Each path below is one point turned by a fixed rotation once a step. After each direction that follows a path, write how fast that rotation turns it, in deg/step (0 if it stays still).
Each turn is a multiple of 5 degrees from 10 to 175, or 0.
Each row of a path follows its step; steps can be skipped.
Rotation 1:
step 0: [ -9   4  -6  -4 -16   1   5 -14   4   2   7  -9  -1   3 -11  -1 -13  -1
   5   1   9  -3   1   9   3  12   3  11  15   7   1  -8  -3   6   6   9
  -5  -7  12  12  17   8   5   0]
step 1: [  0   4  -9   2   9  12  14   1  10   6   1   0 -14  -4  -6  -2  11  -6
   5   8  -7  -4  12 -19 -10  -4 -11  10  -3 -13   5   7 -13  -3   0  -9
  -9   6   3  -2   5   4  -5   1]
step 2: [  4  -3  -6   4   7   7 -11   1 -16 -11  -4  13  -1 -17  -6  -5   5  -9
  -6   1  -6  -7  -7   9  16   4  -2  -5  -3  -2   7  -8  -7   9  11  -1
  -4   1   8   0 -14  -9   5   7]
step 3: [ -1   6  10  -7   1   1   1 -16   6   6  10   0   7   7  11 -13 -20   2
  -5  -7  -5 -12  12   2   4   7  -4 -14  -6  17  -7   1  -2  -3   3  -1
  -6   2   2   3  -8   8  -9   0]
step 4: [ -4  -2   6  -6  -4  -1  -2  20   9  -6   2  -2 -15  11   4   8   5  13
 -18   0   0  -5   7 -14   7 -10  12  -7  -1 -17  -4   5  -1  -2   6   5
   8   4  -3  -1   1   0  -6  10]
step 5: [  7  25 -14  10 -12 -10  -4   8  -6   2   3   6  -5   0   4   0   3  -1
   5   8  11  -2 -14  13   6   3   4   2   9   4   2  -1  10  -7  13   7
   4 -11   6   8  -3   1  -5  -5]
step 6: [  5   3  12   8   9   2   1  -2  12  16  -3   3  -6  -8   5  -2   6   6
   9   3   8  10   0  -3 -15  11  -6 -19  -1   5   8   3  -7  -6  -7 -15
   1   2  -3 -12   5   6 -10  -7]
step 7: [  1  -9   9   0   4  -6 -18  -2 -18 -16  -1  -2  -8  -5   5   2  -5   7
   0  -2   5  14 -15  -7   6  -1  13   1  -2 -12  -2  -6  -2  12  -3  -3
 -11  12  -5  -2   3   3   7   3]
step 8: [ -6  12  -6 -10  -7   0   2 -10  -4   0  14   5  11  10  17   1 -12  -3
  14   3   0   2  -2   1  -4   4 -11  13  -3   5  -3  -1  -1   5  -3  -1
  14  -2 -17  11  -2   8   5   3]
step 9: [  3 -11  16  -3   2   1  -6  17  19  -2  -8  -3  10   8  -3   0  16  -3
  10   9  -8   6   6   0  -4  -6  -8   6 -11 -11  10   8   3  -5  -2  -2
   9   2   1   1  -2  -6  -2   8]
Directions:
[ 0 -1  0 -2  1 -2 -1  1  2 -4  0 -1  0 -3  0  2  2  1  2  1 -3 -1 -3  5
  2  2  0  2  7  2 -3 -4  2 -3  1  2 -6  1 -2  1 -1  3 -2  4] : 145
[-2 -2  0  2 -1 -1  0 -1 -1  1 -2  2 -5  2 -3  4 -3 -4  2 -3  3 -1 -7  3
  4  2  3  2 -4  0 -3  2 -2 -1  1 -1  1  0  2  3 -2 -3  0  2] : 140
[ 2 -4 -2 -6  0  1 -2  2 -1  0 -1  2 -3  1  4 -6 -2 -1  3  0 -4  1  1  0
  2 -2 -3 -1 -2  0 -4 -1 -3 -1 -1 -2  1  0  0  1 -4  1  6 -1] : 65
[-5 -1  2  2 -2  2  0 -2 -4  1  3 -2  1  6  2 -2  0  2 -2 -1  2  0  2  1
 -2  3  1 -2 -2 -1 -4 -2  1 -2  1  4 -2  3 -4 -1 -1 -2  4  6] : 85
Rotation 2:
step 0: [ 15 -16  10  -9  11 -12   0   9  -6  -4 -11  -5   6  -5  16  -2   6  -1
  15  -2  -9   6 -16   9   2   3   4   3   0  -1   2   0 -13  -3 -25  -8
   4  -3   9   9  12  -3  -6   4]
step 1: [ 17   0   4   8  22   5   6 -10  -6   9  -6   9  -3   1  -6  12  -3  -3
  -8   7 -22   6   4  18  -7   5   9   5  -1  -3   5  12 -13  -9 -10   9
  -1  -9   2   5   6   8  -4 -13]
step 2: [ -5  -5   4  10   6   9  -2 -14  -2  12  -8   9   4   5  15   4  -8  -9
   4  -2  -6   9 -12  -6  -9  13  11  13 -16   4  11  -3  -4 -22  -7  -7
   1  11  18   2   3  -4   3  10]
step 3: [-16   1  -8  -7   3  -4   3 -22 -22  -7   2  16  -3   0  -9  -1  -7   9
  -7 -11  -7   9   6  10  -7  10   6   6 -16  -1   2   7   1  -9   2 -16
  -8  -1   0   7  -4   2   4 -12]
step 4: [-10   5 -16  -2  -1  23   4   5  -8   2 -15   0  -9   4   9   0 -20  -5
  -1 -17  -5   2   1 -10  11  12  -5   6  -6  -3   3 -10   3   8   6  -6
 -12  10  11  14  -7   0   1  -5]
step 5: [  1   2 -17  -8 -18  -2   5  -3  -7 -19 -14  16  -2 -24  -5   7   1   5
   1   1  -5   8 -11   0  12   2  -1   7   6 -11  -4   8  14  11   8  -9
  -4   7   8  -4  -4   3   7  -1]
step 6: [  6   4  -2  -7  -6  11   3  20 -18  -6 -10   1  -4  -1   7   9 -18  -2
   7   1   0   1   0   1  18  11  12   2  11   3 -16   2   5   3   1  -3
   8  -1 -15   0  -4   9 -18  12]
step 7: [  1  10 -10  12  10  -7   4  25  -1  -6  -1  18  -2 -12   2  10   4 -10
   7  16   2   7 -12 -10 -10  -1  14   0   6  -2  -4  13  11   9 -13   3
  -5   0  -7  -1  -6   6   1  -2]
step 8: [ -3  12  -2  -9   6 -21  -5   4  -9   9  -1   8   4  18  16  -4   0   3
  19   7 -10   7  -2  -5  -5  -2  11   8   2  -6  -3   3   0  -2   5  15
   1  -4  -3   0  -2  16 -14  18]
step 9: [ -1  11 -11  10  15 -16 -11   4   4  10  -8  11  -2   2   1 -12   7   4
   6   0   7   6  14   3  -7   4  -3   9  -1  -2 -11  -2   0 -14 -18   8
  -9  17  -9  -1  -2   5  -5 -17]
Directions:
[-5 -1  0  3  3  2  2 -4 -1  0 -1  0  1 -4  2 -2  4 -3  0 -1 -1  0 -2  1
  5  0 -3  0 -6  2  2  1 -6 -2  2  3  2  0 -3  1 -1  2  0 -2] : 40
[ 2 -2 -2  0  1  0 -2  2 -1  0 -2  2 -1  2 -3  0 -3  0 -5  0 -1 -2  7  3
  0  4 -1 -3  1  1  0  0 -5  1  2  2 -1  3 -5  3  0  0 -5  2] : 140
[ 4  5  0 -2 -4  0  1  0  4 -3 -1 -3 -2 -3  1 -1  1  0 -2 -1  1  1 -3  4
  3  5  0  1  2 -4  2 -3 -1  2  0  0  3  2 -1  4  4 -1 -2 -3] : 65
